The same turns and mirrors carry the whole set onto itself, and each row onto the other rows of its family. Which rows share a family with each named row? Give them in list order.
These 36 rows form 12 families of 3 rows each.
z_686: -23.9; -12.8; 25.7; 6.4; 16.8; 15.5; 15.4; 38.9
z_869: -16.3; -9.6; 25.1; -13.4; 3.3; 29.2; -5.1; 44.1
z_973: -5.1; 9.2; 29.7; -1.5; 12.0; 24.0; 9.2; 52.3
z_190: 18.9; 39.7; 4.0; 1.3; 3.1; 14.2; 36.7; -3.6
z_922: -22.3; -0.2; -7.8; -19.8; -5.8; -22.9; -6.2; -17.9
z_738: 22.4; 39.3; 6.3; 14.4; 8.0; 18.5; 25.4; -3.1
z_491: 25.1; 42.6; 1.5; 12.5; 7.5; 13.1; 24.4; 6.4
z_678: -15.4; -0.1; 29.8; 1.4; 6.8; 15.0; -3.0; 52.8
z_602: -17.7; -14.0; -2.9; -29.0; -9.0; -13.3; -21.3; -3.3
z_444: 18.1; 42.1; 4.5; -3.0; 7.0; 32.6; 9.9; -15.8
z_217: -6.3; 4.4; -11.2; -21.7; -20.7; -29.3; -12.4; 9.4
z_924: 8.1; 50.0; -1.8; -5.5; 15.2; 23.8; 11.2; -11.7
z_701: -6.9; -16.5; 30.1; -2.1; 16.2; 15.9; 19.6; 38.0
z_77: 8.6; 32.0; 27.2; 8.6; -5.0; 26.1; 31.5; -8.2
z_431: -8.9; -0.3; 27.0; 5.5; -4.8; 31.2; 11.2; 47.5
z_720: 23.7; 30.9; -7.2; 2.0; 13.3; 8.0; 24.6; -15.5
z_872: -21.8; -0.4; -17.6; -22.4; -0.2; -16.5; -17.1; -9.4
z_499: -18.2; -7.2; 22.5; -5.5; 4.7; 22.0; -2.6; 49.4
z_361: -12.5; 0.5; -8.4; -12.4; -27.6; -22.8; -19.7; 3.9
z_730: -20.9; 4.7; 0.3; -38.8; -23.4; -18.7; 0.6; -2.8
z_161: 22.5; 34.5; 6.3; -1.6; 5.6; 20.2; 29.5; -13.4
z_11: 13.3; 44.7; 25.0; 5.7; 9.8; 18.0; 16.6; -11.8
z_58: -11.2; -17.3; 14.2; 7.4; 21.7; 14.1; -4.4; 44.4
z_83: -15.6; -7.0; 29.6; 11.3; 3.9; 21.2; 1.2; 44.3
z_220: 10.0; 39.2; -7.2; 12.0; 1.6; 9.0; 23.1; -18.8
z_500: -18.9; 5.5; -18.2; -28.3; -5.2; -22.6; -17.4; 1.0
z_295: -18.6; -4.7; 21.1; 10.3; 14.8; -0.3; -17.1; 46.3
z_916: -26.9; 1.7; 0.1; -27.1; -5.0; -21.6; -23.3; -0.2
z_206: -9.7; -5.4; 36.4; 0.7; 1.3; 21.2; -7.9; 45.3
z_52: 21.3; 38.1; 16.7; 15.7; 12.4; 9.2; 7.5; -16.3
z_133: -15.2; 6.4; -19.6; -31.1; -25.1; -14.9; -2.2; -3.8
z_235: -15.6; 4.9; -10.2; -29.3; -9.4; -21.4; -9.6; -15.8
z_49: -11.9; -7.4; 3.0; 3.7; 14.9; 27.2; 5.6; 50.7
z_795: 14.2; 35.9; 6.0; 12.0; 0.4; 18.3; 32.9; -11.8
z_590: -10.8; -2.6; -15.5; -32.8; -4.8; -15.9; -17.4; -9.7
z_32: -2.0; 6.4; -28.7; -36.2; -6.4; -8.5; -3.3; -5.4

The rest of the family of z_499: z_738, z_235
The rest of the family of z_133: z_11, z_58
The rest of the family of z_444: z_686, z_217
The rest of the family of z_500: z_161, z_83
The rest of the family of z_701: z_924, z_361
The rest of the family of z_922: z_869, z_491
The rest of the family of z_730: z_52, z_49

The same turns and mirrors carry the whole set onto itself, and each row onto the other rows of its family. Which rows share a family with each named row? Give them in list order.
These 16 rows form 4 families of 4 rows each.
z_792: 0.2; 8.5; -15.8; -11.1; 16.1; -24.5; 38.8; 5.8; 20.2
z_919: -20.7; 29.9; -16.2; -43.7; 10.8; -35.5; 24.1; -22.6; 21.1
z_689: -5.4; -13.5; 24.5; -19.8; -24.3; 3.9; 6.8; -30.4; -25.9
z_642: -18.5; 16.4; 28.0; -18.3; -48.1; -18.2; 19.1; -37.5; -14.8
z_639: -30.1; 16.3; 26.7; -12.0; -36.6; -3.9; -8.1; -37.9; 17.5
z_490: -29.2; -13.4; -13.9; -13.4; -6.9; -21.8; 33.4; -56.3; 47.3
z_770: -2.9; -0.6; -28.6; -31.0; 9.1; -33.4; 25.2; 5.8; 4.3
z_468: -31.0; -9.5; 1.4; -35.7; 19.5; -17.8; 44.2; 0.1; 24.1
z_801: -16.2; -21.5; -4.6; -43.9; -37.2; 20.7; 23.4; -32.7; 24.4
z_334: -35.3; -31.6; 14.1; -9.3; -28.6; -10.5; 28.6; -16.2; -25.9
z_34: -30.9; 25.4; -41.1; -9.6; -9.3; -26.2; 5.0; -11.3; 19.0
z_544: -13.3; -32.0; -29.5; 2.9; -18.5; -25.7; 32.5; -30.9; 33.5
z_646: -24.1; 30.9; -26.6; -17.3; 19.7; -25.7; 33.4; -27.4; 13.1
z_816: -28.6; 15.5; 16.1; 9.4; -41.3; -7.2; 23.7; -40.4; -18.6
z_978: -10.7; -9.4; 37.2; -0.2; -18.5; 12.7; 19.8; -27.7; -7.3
z_601: -28.8; -7.9; -23.1; -33.5; -59.7; 0.3; 34.4; -34.0; 10.6

The rest of the family of z_334: z_639, z_468, z_34
The rest of the family of z_642: z_792, z_689, z_646
The rest of the family of z_770: z_919, z_816, z_978

